In the data rows, 128 means zero.
Each row of this table is followed by its label. One hidden rule gives the labels. It looks at one to three of the table's principal directions, none of them among the few with the most spread.
[153, 133, 142, 162, 144, 153, 122, 117, 137, 144, 133, 108, 181, 97, 145, 153, 141, 144, 171, 94, 155, 145, 155, 126, 87, 105, 165, 134, 148, 140, 142, 98, 113, 113, 90, 132, 151, 107, 120, 126, 84, 107, 135, 139, 157, 148, 120, 117, 134, 98, 79, 133, 132, 110] f
[128, 105, 119, 108, 121, 74, 173, 76, 60, 124, 105, 193, 72, 50, 130, 178, 87, 109, 83, 28, 88, 142, 35, 187, 179, 159, 121, 145, 80, 100, 77, 137, 118, 122, 162, 164, 98, 185, 41, 175, 164, 69, 126, 151, 100, 101, 86, 122, 98, 117, 107, 92, 164, 33] h
[157, 106, 169, 138, 104, 67, 159, 187, 44, 142, 120, 205, 82, 107, 159, 111, 160, 129, 105, 19, 111, 127, 61, 92, 171, 187, 122, 105, 117, 151, 75, 127, 127, 112, 173, 217, 144, 136, 100, 166, 117, 100, 111, 163, 92, 104, 46, 165, 51, 173, 190, 102, 139, 114] f
[122, 110, 158, 127, 127, 75, 123, 179, 71, 160, 141, 152, 101, 117, 158, 109, 126, 129, 105, 57, 118, 114, 78, 134, 147, 146, 135, 114, 118, 162, 124, 90, 153, 121, 162, 194, 143, 131, 163, 143, 115, 108, 90, 185, 105, 114, 100, 162, 100, 151, 161, 134, 132, 143] g
[123, 160, 157, 178, 189, 149, 124, 129, 132, 122, 131, 104, 127, 126, 71, 174, 117, 161, 122, 106, 118, 138, 116, 148, 92, 108, 145, 120, 170, 107, 162, 93, 149, 127, 119, 111, 154, 112, 145, 152, 88, 98, 144, 147, 125, 108, 101, 110, 100, 128, 108, 137, 161, 128] h
[181, 134, 127, 161, 108, 155, 150, 132, 126, 151, 147, 135, 114, 81, 121, 168, 165, 153, 172, 72, 110, 160, 139, 105, 112, 89, 130, 165, 107, 140, 147, 148, 127, 141, 107, 129, 124, 151, 46, 141, 72, 97, 145, 92, 115, 140, 85, 117, 108, 91, 96, 119, 157, 33] e
[83, 145, 154, 133, 197, 144, 159, 70, 155, 116, 105, 88, 153, 124, 87, 191, 93, 139, 114, 135, 155, 142, 129, 151, 94, 132, 164, 129, 169, 118, 147, 94, 127, 111, 126, 103, 139, 121, 180, 142, 135, 127, 117, 157, 180, 115, 130, 85, 154, 121, 59, 157, 140, 160] d
[108, 97, 156, 79, 119, 79, 144, 180, 71, 139, 111, 179, 94, 119, 170, 107, 156, 99, 103, 87, 124, 138, 99, 108, 191, 171, 126, 85, 98, 135, 89, 108, 119, 154, 166, 190, 162, 129, 126, 147, 153, 133, 106, 163, 143, 140, 108, 176, 77, 170, 192, 146, 82, 188] d
[112, 113, 102, 77, 123, 72, 132, 106, 76, 140, 115, 156, 109, 85, 129, 177, 68, 96, 76, 69, 110, 167, 50, 214, 192, 128, 129, 122, 61, 85, 86, 98, 117, 152, 159, 193, 136, 166, 80, 150, 154, 105, 130, 183, 127, 115, 109, 148, 73, 142, 120, 113, 120, 125] e
[99, 65, 156, 113, 64, 105, 123, 159, 73, 158, 112, 171, 97, 146, 169, 72, 158, 114, 103, 113, 102, 69, 92, 124, 171, 153, 93, 118, 144, 211, 83, 156, 146, 102, 145, 195, 145, 121, 122, 136, 157, 52, 63, 145, 99, 145, 112, 170, 172, 131, 130, 118, 102, 135] e
[204, 145, 124, 136, 116, 166, 143, 182, 123, 147, 164, 117, 159, 129, 128, 132, 190, 147, 188, 130, 168, 170, 144, 109, 87, 102, 126, 95, 113, 140, 156, 138, 102, 167, 91, 138, 165, 133, 132, 89, 60, 168, 131, 85, 121, 167, 92, 128, 104, 135, 138, 134, 79, 128] d
[132, 149, 84, 95, 160, 141, 157, 135, 145, 121, 161, 95, 112, 148, 106, 112, 112, 121, 127, 186, 164, 155, 132, 151, 118, 131, 116, 97, 101, 107, 158, 133, 118, 150, 134, 119, 111, 165, 184, 85, 150, 247, 130, 115, 134, 130, 153, 117, 131, 152, 162, 158, 88, 177] g
[146, 138, 125, 172, 121, 214, 75, 152, 181, 142, 148, 78, 211, 165, 149, 68, 179, 131, 211, 216, 177, 86, 235, 89, 56, 95, 160, 124, 193, 154, 153, 150, 116, 130, 38, 84, 161, 72, 162, 76, 105, 136, 139, 67, 164, 189, 174, 126, 188, 89, 103, 153, 84, 141] h
[85, 100, 137, 105, 111, 120, 119, 135, 91, 149, 120, 149, 106, 140, 139, 109, 123, 92, 101, 125, 112, 90, 83, 159, 165, 156, 135, 105, 128, 121, 92, 140, 128, 135, 118, 177, 134, 130, 129, 133, 172, 74, 99, 131, 130, 136, 116, 160, 128, 136, 121, 124, 105, 139] e
[173, 120, 153, 149, 132, 116, 147, 183, 67, 155, 132, 146, 99, 95, 123, 128, 171, 158, 115, 84, 129, 143, 118, 90, 132, 128, 122, 125, 134, 159, 142, 127, 140, 111, 139, 163, 152, 150, 114, 153, 99, 103, 129, 108, 104, 127, 66, 125, 130, 124, 135, 111, 131, 60] g
[124, 130, 71, 95, 136, 157, 133, 74, 160, 114, 124, 117, 153, 127, 125, 120, 93, 80, 158, 202, 160, 122, 142, 185, 117, 131, 129, 119, 106, 95, 100, 167, 93, 154, 94, 101, 119, 137, 117, 75, 183, 191, 135, 95, 158, 162, 185, 114, 147, 113, 110, 147, 87, 144] h
[80, 126, 126, 144, 150, 169, 110, 127, 153, 122, 127, 112, 131, 170, 98, 97, 136, 113, 139, 187, 129, 68, 146, 125, 105, 133, 119, 131, 183, 124, 118, 166, 131, 127, 100, 94, 121, 111, 145, 96, 173, 104, 128, 95, 126, 140, 164, 130, 163, 128, 107, 136, 123, 137] f
[136, 180, 141, 181, 176, 230, 100, 135, 223, 129, 164, 37, 197, 177, 84, 151, 156, 157, 210, 198, 165, 145, 209, 114, 36, 68, 168, 111, 179, 113, 208, 103, 127, 159, 51, 69, 161, 72, 187, 85, 54, 165, 148, 101, 176, 159, 151, 108, 125, 112, 92, 177, 117, 196] e
[105, 135, 142, 159, 87, 105, 75, 83, 165, 113, 106, 144, 160, 130, 163, 148, 89, 125, 124, 71, 82, 96, 121, 120, 137, 120, 158, 187, 127, 110, 95, 111, 143, 110, 122, 113, 105, 79, 89, 161, 97, 43, 141, 169, 133, 91, 135, 137, 96, 113, 109, 111, 203, 125] g
[136, 121, 121, 152, 138, 145, 133, 95, 87, 147, 128, 138, 141, 88, 117, 150, 91, 101, 137, 87, 139, 111, 79, 213, 113, 131, 163, 123, 138, 113, 90, 138, 118, 138, 86, 168, 150, 139, 100, 125, 141, 80, 119, 134, 133, 143, 100, 118, 115, 101, 75, 130, 122, 71] g
[148, 139, 122, 168, 111, 181, 55, 95, 209, 129, 129, 61, 245, 150, 157, 123, 121, 135, 194, 182, 163, 120, 216, 121, 69, 69, 163, 157, 162, 139, 154, 101, 118, 109, 62, 86, 142, 54, 144, 87, 82, 118, 150, 125, 173, 158, 185, 112, 175, 83, 65, 131, 134, 147] h
[143, 134, 95, 111, 113, 120, 116, 100, 146, 124, 112, 119, 177, 118, 137, 145, 91, 105, 137, 144, 158, 146, 149, 140, 132, 112, 144, 164, 105, 112, 95, 138, 112, 142, 124, 123, 133, 126, 106, 105, 136, 158, 151, 127, 157, 133, 148, 109, 121, 122, 106, 133, 120, 122] d
[55, 125, 172, 109, 147, 128, 126, 184, 145, 101, 142, 113, 58, 205, 106, 99, 178, 166, 75, 156, 76, 126, 122, 78, 161, 140, 75, 71, 151, 132, 193, 86, 161, 126, 176, 107, 110, 115, 197, 155, 128, 123, 111, 157, 97, 100, 136, 168, 130, 185, 202, 134, 126, 244] f
[65, 119, 93, 85, 150, 135, 137, 92, 139, 118, 146, 115, 91, 145, 115, 115, 87, 92, 107, 166, 114, 119, 94, 208, 152, 144, 114, 89, 107, 87, 132, 123, 118, 144, 131, 133, 91, 157, 147, 113, 200, 159, 113, 150, 128, 132, 177, 150, 133, 138, 135, 138, 103, 178] h
[109, 139, 55, 90, 132, 123, 128, 63, 169, 118, 154, 104, 130, 114, 125, 158, 64, 103, 131, 130, 122, 147, 97, 198, 132, 103, 117, 156, 62, 74, 132, 127, 108, 143, 126, 106, 58, 169, 104, 86, 155, 166, 143, 139, 121, 115, 182, 121, 128, 119, 97, 120, 147, 120] d
[200, 106, 83, 91, 114, 107, 173, 123, 57, 153, 139, 146, 117, 48, 131, 166, 117, 117, 125, 80, 153, 198, 77, 195, 153, 108, 107, 119, 55, 126, 115, 132, 97, 149, 137, 185, 137, 200, 61, 112, 130, 154, 134, 122, 109, 152, 91, 113, 121, 113, 105, 105, 91, 41] f
[99, 124, 98, 99, 126, 121, 123, 111, 131, 117, 117, 147, 119, 134, 129, 115, 108, 106, 114, 158, 120, 113, 120, 158, 145, 137, 111, 120, 115, 116, 95, 150, 120, 139, 129, 121, 134, 135, 113, 121, 163, 139, 126, 130, 130, 137, 157, 142, 129, 134, 143, 138, 103, 164] h
[139, 128, 137, 129, 117, 168, 127, 154, 157, 119, 142, 108, 135, 161, 135, 96, 185, 135, 159, 176, 139, 128, 177, 71, 116, 128, 119, 110, 143, 129, 161, 142, 116, 137, 107, 96, 113, 114, 146, 107, 126, 151, 138, 79, 133, 148, 141, 129, 151, 131, 146, 127, 108, 138] f
[133, 146, 173, 198, 82, 120, 71, 177, 134, 149, 112, 153, 171, 169, 140, 105, 152, 152, 140, 94, 114, 64, 155, 47, 102, 128, 162, 181, 192, 171, 84, 155, 161, 102, 110, 143, 172, 64, 126, 157, 63, 37, 126, 127, 120, 107, 82, 147, 97, 133, 128, 120, 171, 125] d
[71, 131, 134, 101, 172, 123, 139, 116, 129, 118, 131, 120, 120, 140, 122, 133, 101, 97, 114, 128, 138, 127, 105, 164, 141, 161, 155, 92, 131, 80, 123, 99, 115, 151, 133, 137, 120, 132, 171, 128, 176, 151, 122, 161, 157, 123, 148, 141, 98, 155, 140, 151, 109, 188] f
[134, 146, 105, 128, 132, 175, 104, 93, 226, 115, 149, 54, 182, 147, 145, 127, 127, 124, 185, 195, 156, 153, 218, 96, 98, 89, 151, 153, 117, 103, 186, 106, 112, 132, 98, 66, 81, 103, 150, 85, 122, 199, 162, 105, 177, 143, 201, 106, 160, 101, 105, 142, 139, 146] e
[118, 107, 188, 142, 71, 24, 101, 156, 69, 113, 60, 214, 110, 129, 163, 130, 123, 159, 38, 28, 66, 104, 79, 61, 196, 165, 107, 164, 140, 173, 53, 110, 167, 71, 206, 172, 161, 88, 90, 220, 91, 15, 120, 199, 92, 62, 58, 153, 85, 165, 174, 85, 189, 141] f
[155, 148, 116, 133, 142, 106, 169, 97, 126, 114, 125, 144, 100, 97, 111, 167, 98, 141, 115, 90, 121, 161, 100, 141, 128, 137, 127, 141, 98, 117, 125, 129, 130, 122, 154, 128, 114, 156, 107, 150, 111, 166, 135, 142, 121, 98, 100, 103, 94, 130, 138, 130, 160, 108] g
[109, 103, 90, 31, 153, 84, 206, 120, 56, 135, 132, 156, 46, 109, 106, 126, 87, 72, 71, 151, 147, 148, 29, 221, 183, 185, 96, 64, 59, 105, 103, 152, 110, 166, 175, 184, 113, 216, 164, 104, 226, 217, 80, 129, 116, 133, 122, 130, 127, 167, 161, 145, 59, 147] e
[111, 123, 134, 132, 120, 153, 120, 139, 139, 113, 124, 109, 119, 176, 104, 99, 144, 150, 104, 192, 121, 111, 141, 124, 124, 121, 91, 105, 164, 158, 148, 140, 146, 114, 128, 108, 141, 115, 164, 124, 129, 125, 114, 117, 111, 130, 135, 124, 177, 136, 137, 131, 107, 172] g
[126, 144, 120, 154, 164, 172, 134, 124, 140, 130, 150, 106, 139, 124, 109, 126, 135, 134, 157, 140, 148, 117, 142, 143, 83, 120, 146, 121, 157, 118, 148, 135, 122, 135, 88, 104, 130, 133, 144, 109, 125, 135, 134, 105, 134, 144, 136, 114, 143, 112, 106, 146, 119, 113] f
[95, 139, 91, 103, 140, 152, 126, 100, 176, 118, 142, 106, 129, 150, 122, 116, 112, 93, 148, 184, 137, 118, 152, 135, 129, 135, 138, 133, 113, 77, 128, 152, 106, 149, 110, 98, 83, 139, 132, 95, 181, 174, 146, 97, 152, 136, 181, 132, 130, 128, 125, 136, 120, 143] d
[140, 140, 126, 176, 119, 196, 91, 143, 173, 137, 155, 85, 165, 159, 113, 112, 172, 175, 173, 174, 125, 108, 180, 113, 64, 66, 107, 134, 177, 173, 181, 137, 143, 115, 74, 81, 147, 98, 138, 102, 65, 90, 126, 96, 109, 157, 146, 124, 190, 94, 90, 131, 124, 131] f
[147, 114, 126, 100, 126, 137, 151, 146, 122, 119, 125, 134, 118, 118, 142, 123, 175, 135, 136, 142, 137, 160, 144, 96, 142, 127, 99, 101, 108, 137, 141, 128, 109, 138, 133, 117, 135, 136, 113, 115, 125, 156, 133, 105, 132, 152, 130, 129, 142, 134, 149, 131, 93, 143] f
[136, 127, 131, 128, 101, 124, 120, 99, 158, 101, 109, 149, 122, 119, 156, 125, 138, 118, 140, 129, 100, 127, 157, 84, 149, 142, 131, 149, 110, 101, 120, 139, 118, 125, 130, 89, 91, 111, 80, 149, 137, 120, 155, 103, 137, 121, 145, 127, 119, 113, 147, 108, 162, 100] g
[148, 124, 163, 161, 80, 195, 82, 155, 205, 113, 122, 96, 160, 180, 145, 93, 221, 145, 189, 205, 111, 112, 243, 3, 115, 96, 119, 149, 165, 141, 173, 150, 130, 130, 89, 54, 113, 59, 105, 115, 97, 99, 163, 45, 145, 157, 156, 129, 165, 103, 131, 113, 144, 116] e
[152, 103, 84, 74, 88, 73, 125, 121, 87, 145, 112, 159, 107, 88, 147, 131, 100, 106, 93, 129, 115, 139, 96, 154, 178, 117, 94, 158, 58, 134, 98, 152, 128, 130, 160, 148, 116, 171, 78, 122, 155, 127, 125, 113, 103, 129, 135, 130, 152, 115, 125, 100, 122, 67] e
[180, 119, 58, 118, 57, 170, 94, 72, 197, 127, 138, 110, 189, 108, 181, 115, 136, 110, 203, 181, 135, 138, 198, 125, 114, 75, 115, 175, 76, 125, 126, 169, 89, 129, 71, 82, 87, 121, 42, 74, 118, 146, 160, 67, 142, 174, 194, 120, 179, 65, 85, 104, 125, 72] h
[69, 131, 117, 68, 212, 98, 184, 118, 77, 121, 124, 134, 71, 123, 80, 145, 76, 101, 60, 144, 148, 139, 49, 218, 149, 177, 123, 59, 117, 94, 119, 111, 125, 151, 165, 155, 146, 181, 201, 129, 201, 190, 94, 166, 137, 118, 127, 125, 118, 172, 151, 166, 75, 199] h
[128, 142, 126, 169, 138, 126, 117, 111, 123, 128, 124, 133, 122, 110, 103, 148, 98, 142, 117, 95, 106, 115, 117, 146, 117, 115, 138, 164, 146, 122, 119, 132, 149, 113, 126, 123, 127, 130, 97, 154, 115, 87, 145, 139, 112, 104, 112, 115, 114, 110, 108, 120, 173, 77] h
[125, 127, 80, 80, 120, 96, 131, 97, 124, 110, 113, 137, 119, 114, 126, 142, 85, 120, 87, 149, 123, 152, 107, 168, 159, 119, 96, 136, 79, 112, 111, 132, 123, 134, 155, 115, 120, 158, 109, 123, 149, 160, 136, 137, 120, 118, 150, 117, 141, 133, 136, 124, 114, 141] h
[110, 121, 166, 152, 169, 105, 128, 91, 95, 125, 71, 141, 162, 96, 123, 161, 80, 103, 99, 89, 153, 110, 111, 141, 135, 166, 187, 144, 172, 110, 66, 108, 125, 98, 128, 158, 163, 97, 127, 158, 161, 84, 139, 163, 180, 110, 101, 101, 111, 124, 83, 133, 152, 107] h
[169, 130, 144, 152, 78, 184, 90, 148, 200, 130, 120, 89, 214, 179, 169, 85, 197, 154, 195, 216, 169, 113, 241, 31, 76, 94, 131, 141, 168, 198, 153, 149, 123, 110, 78, 79, 163, 55, 162, 87, 66, 148, 123, 75, 167, 173, 156, 115, 199, 103, 114, 147, 98, 177] e
[106, 110, 128, 122, 122, 120, 119, 116, 108, 122, 94, 140, 130, 135, 119, 119, 115, 116, 91, 150, 126, 102, 119, 133, 151, 141, 115, 135, 150, 135, 87, 148, 130, 108, 132, 136, 141, 121, 115, 132, 166, 92, 129, 124, 130, 125, 127, 123, 156, 130, 110, 117, 122, 123] f
[147, 149, 160, 179, 137, 127, 168, 135, 105, 127, 112, 163, 116, 122, 106, 138, 142, 159, 124, 82, 135, 98, 113, 84, 89, 159, 145, 155, 177, 169, 97, 172, 147, 105, 128, 124, 153, 129, 135, 157, 91, 103, 111, 111, 116, 103, 60, 96, 119, 131, 123, 143, 156, 93] d
[142, 120, 108, 135, 87, 136, 113, 92, 153, 118, 107, 139, 160, 127, 159, 101, 122, 112, 149, 159, 137, 93, 166, 104, 120, 134, 133, 170, 135, 144, 91, 174, 119, 109, 107, 98, 113, 112, 100, 114, 144, 125, 134, 92, 140, 138, 155, 111, 169, 99, 111, 122, 135, 93] h
Here are more rows. What is the label of each one?
[120, 99, 153, 117, 105, 142, 115, 164, 114, 133, 109, 131, 115, 154, 124, 90, 172, 117, 121, 187, 122, 105, 162, 89, 152, 132, 106, 116, 156, 153, 129, 154, 138, 136, 131, 124, 147, 112, 129, 129, 162, 105, 122, 85, 128, 154, 133, 137, 167, 127, 139, 122, 98, 118] ~ e
[69, 121, 92, 104, 142, 109, 116, 77, 99, 138, 114, 144, 125, 106, 109, 159, 51, 90, 84, 105, 114, 97, 53, 234, 147, 130, 140, 142, 114, 92, 70, 138, 126, 138, 115, 154, 132, 153, 103, 128, 175, 65, 116, 159, 127, 120, 136, 134, 124, 120, 74, 130, 126, 119] ~ d
[129, 142, 122, 183, 105, 145, 110, 141, 136, 129, 133, 147, 131, 147, 112, 110, 148, 172, 133, 113, 103, 82, 135, 100, 91, 109, 103, 168, 176, 174, 111, 174, 150, 95, 111, 108, 138, 120, 98, 138, 83, 64, 127, 114, 81, 116, 108, 129, 147, 117, 116, 116, 158, 103] ~ f
[92, 130, 144, 124, 144, 103, 148, 145, 90, 131, 134, 162, 108, 135, 125, 131, 113, 112, 110, 66, 125, 119, 66, 162, 142, 170, 145, 96, 134, 112, 88, 118, 122, 144, 142, 182, 144, 138, 143, 146, 142, 115, 107, 180, 123, 113, 95, 159, 59, 170, 154, 139, 115, 177] ~ f
[131, 105, 81, 83, 110, 92, 166, 123, 108, 116, 147, 143, 33, 107, 127, 119, 125, 134, 76, 115, 82, 161, 84, 127, 196, 132, 52, 136, 52, 114, 147, 139, 130, 108, 190, 139, 41, 203, 77, 128, 172, 166, 142, 122, 71, 95, 134, 135, 142, 141, 165, 87, 154, 79] ~ f
[118, 128, 168, 144, 112, 123, 129, 162, 127, 131, 115, 143, 113, 165, 126, 111, 154, 146, 117, 127, 115, 101, 126, 82, 126, 142, 120, 126, 157, 176, 120, 140, 156, 119, 143, 137, 157, 99, 159, 143, 99, 110, 98, 134, 122, 117, 98, 137, 123, 148, 154, 148, 133, 175] ~ e
[162, 155, 129, 156, 185, 115, 168, 128, 81, 145, 127, 146, 118, 75, 85, 170, 101, 132, 128, 78, 155, 143, 94, 160, 96, 143, 161, 134, 138, 115, 110, 137, 127, 131, 129, 151, 159, 162, 121, 144, 120, 144, 136, 126, 128, 118, 77, 98, 87, 125, 111, 137, 140, 65] ~ h
[216, 147, 61, 116, 90, 138, 165, 128, 134, 146, 161, 132, 111, 89, 125, 142, 139, 139, 167, 132, 140, 182, 142, 124, 119, 92, 105, 160, 53, 135, 141, 181, 113, 150, 121, 128, 106, 191, 63, 101, 92, 206, 147, 67, 106, 142, 110, 107, 120, 103, 133, 122, 122, 51] ~ e
[174, 126, 144, 150, 121, 131, 159, 176, 103, 124, 132, 145, 86, 125, 117, 105, 185, 160, 125, 121, 125, 138, 142, 53, 132, 139, 96, 131, 139, 157, 142, 157, 137, 111, 149, 125, 120, 145, 113, 136, 113, 145, 142, 85, 95, 119, 86, 116, 134, 138, 165, 112, 139, 77] ~ f
[126, 136, 120, 157, 168, 127, 147, 49, 124, 119, 111, 135, 125, 61, 106, 181, 73, 104, 132, 78, 122, 127, 111, 166, 123, 144, 174, 174, 131, 65, 105, 133, 113, 113, 116, 112, 83, 151, 65, 154, 173, 94, 167, 120, 146, 106, 126, 90, 112, 88, 65, 103, 193, 7] ~ h
[126, 133, 106, 91, 157, 110, 161, 119, 96, 144, 149, 132, 84, 90, 98, 178, 94, 115, 111, 94, 115, 178, 66, 213, 149, 118, 125, 98, 70, 90, 143, 103, 123, 170, 145, 164, 131, 182, 111, 138, 135, 151, 120, 155, 120, 129, 112, 138, 80, 135, 129, 137, 112, 126] ~ e
[122, 137, 87, 153, 145, 116, 113, 55, 113, 131, 118, 136, 167, 82, 116, 160, 33, 87, 126, 84, 143, 100, 85, 220, 113, 134, 175, 177, 132, 77, 60, 145, 112, 117, 101, 145, 110, 144, 83, 120, 170, 91, 152, 148, 134, 110, 135, 104, 107, 101, 59, 109, 166, 44] ~ f
[206, 134, 134, 176, 82, 108, 134, 140, 110, 127, 116, 182, 137, 97, 173, 98, 158, 135, 158, 75, 134, 97, 145, 37, 114, 162, 146, 183, 129, 148, 82, 184, 122, 93, 121, 122, 105, 119, 78, 136, 100, 117, 149, 74, 108, 110, 85, 109, 115, 112, 150, 97, 178, 22] ~ h
[104, 102, 215, 154, 90, 98, 93, 153, 120, 115, 77, 158, 153, 153, 167, 119, 167, 153, 104, 86, 98, 102, 149, 45, 153, 148, 135, 137, 184, 175, 107, 93, 150, 91, 155, 135, 162, 54, 131, 189, 96, 26, 116, 172, 137, 110, 101, 148, 126, 142, 139, 109, 157, 164] ~ h
[136, 120, 53, 78, 95, 142, 122, 84, 170, 118, 149, 112, 136, 118, 148, 125, 111, 100, 154, 172, 126, 152, 143, 164, 144, 97, 97, 144, 59, 93, 135, 150, 95, 152, 115, 97, 70, 161, 78, 79, 160, 174, 149, 99, 123, 151, 194, 131, 153, 108, 116, 111, 111, 110] ~ f
[132, 117, 172, 156, 125, 91, 161, 172, 64, 133, 126, 188, 53, 111, 128, 120, 157, 142, 97, 31, 87, 111, 67, 89, 159, 176, 120, 123, 134, 140, 104, 135, 148, 112, 166, 177, 120, 144, 103, 176, 122, 81, 117, 143, 85, 91, 54, 148, 72, 156, 175, 111, 168, 88] ~ h
[152, 124, 109, 129, 85, 97, 126, 106, 136, 134, 111, 147, 132, 98, 147, 141, 119, 141, 123, 104, 112, 130, 148, 89, 139, 109, 118, 205, 104, 156, 110, 155, 138, 101, 150, 113, 103, 144, 71, 145, 113, 106, 139, 114, 117, 111, 127, 111, 153, 99, 104, 104, 172, 53] ~ d
[131, 164, 137, 153, 150, 158, 119, 158, 171, 128, 165, 80, 145, 170, 111, 124, 150, 164, 150, 149, 144, 136, 159, 93, 81, 108, 140, 119, 151, 128, 190, 106, 139, 129, 113, 101, 122, 115, 196, 113, 78, 163, 131, 123, 129, 118, 129, 123, 128, 142, 138, 144, 134, 173] ~ d
[70, 152, 143, 120, 193, 88, 157, 96, 103, 122, 96, 152, 112, 123, 69, 192, 58, 118, 75, 91, 127, 116, 53, 188, 124, 161, 151, 131, 147, 102, 82, 124, 141, 135, 159, 142, 160, 141, 156, 159, 150, 106, 107, 180, 139, 89, 99, 114, 81, 160, 104, 153, 145, 166] ~ d
[119, 139, 91, 107, 178, 145, 148, 93, 138, 111, 137, 111, 78, 94, 63, 176, 105, 126, 117, 158, 99, 171, 120, 185, 139, 96, 94, 124, 97, 67, 169, 127, 124, 158, 140, 80, 98, 179, 76, 133, 164, 147, 166, 102, 110, 130, 157, 111, 127, 110, 114, 116, 139, 76] ~ h
[106, 110, 75, 45, 163, 108, 191, 54, 85, 123, 115, 137, 119, 82, 131, 145, 50, 61, 96, 154, 180, 160, 69, 255, 158, 177, 147, 70, 76, 86, 83, 129, 80, 155, 131, 171, 134, 191, 151, 110, 226, 217, 99, 153, 175, 153, 150, 111, 138, 131, 113, 158, 47, 160] ~ g
[94, 142, 153, 133, 154, 104, 119, 139, 130, 119, 125, 127, 123, 141, 124, 137, 113, 150, 99, 104, 115, 131, 121, 127, 127, 132, 138, 118, 146, 131, 143, 84, 150, 121, 154, 126, 146, 113, 169, 163, 106, 121, 119, 183, 131, 103, 126, 138, 106, 148, 153, 146, 140, 190] ~ h
[157, 139, 182, 167, 118, 141, 107, 172, 168, 118, 121, 97, 159, 173, 143, 99, 182, 175, 144, 163, 141, 134, 209, 20, 104, 122, 133, 127, 176, 175, 179, 99, 150, 93, 138, 101, 146, 69, 186, 143, 71, 153, 135, 123, 144, 120, 122, 118, 150, 136, 161, 131, 144, 172] ~ g
[134, 139, 144, 148, 163, 129, 176, 143, 89, 149, 142, 139, 101, 111, 99, 149, 129, 134, 126, 78, 144, 128, 82, 142, 107, 152, 149, 117, 143, 135, 121, 139, 130, 129, 127, 167, 140, 158, 146, 135, 121, 129, 107, 131, 121, 118, 73, 118, 100, 140, 116, 143, 130, 103] ~ d
[96, 132, 188, 164, 142, 103, 133, 179, 94, 133, 140, 142, 104, 156, 135, 112, 145, 168, 92, 51, 113, 98, 83, 99, 117, 157, 139, 109, 175, 170, 139, 88, 165, 102, 154, 163, 145, 111, 202, 165, 84, 82, 87, 192, 102, 88, 76, 147, 106, 167, 162, 144, 148, 183] ~ f
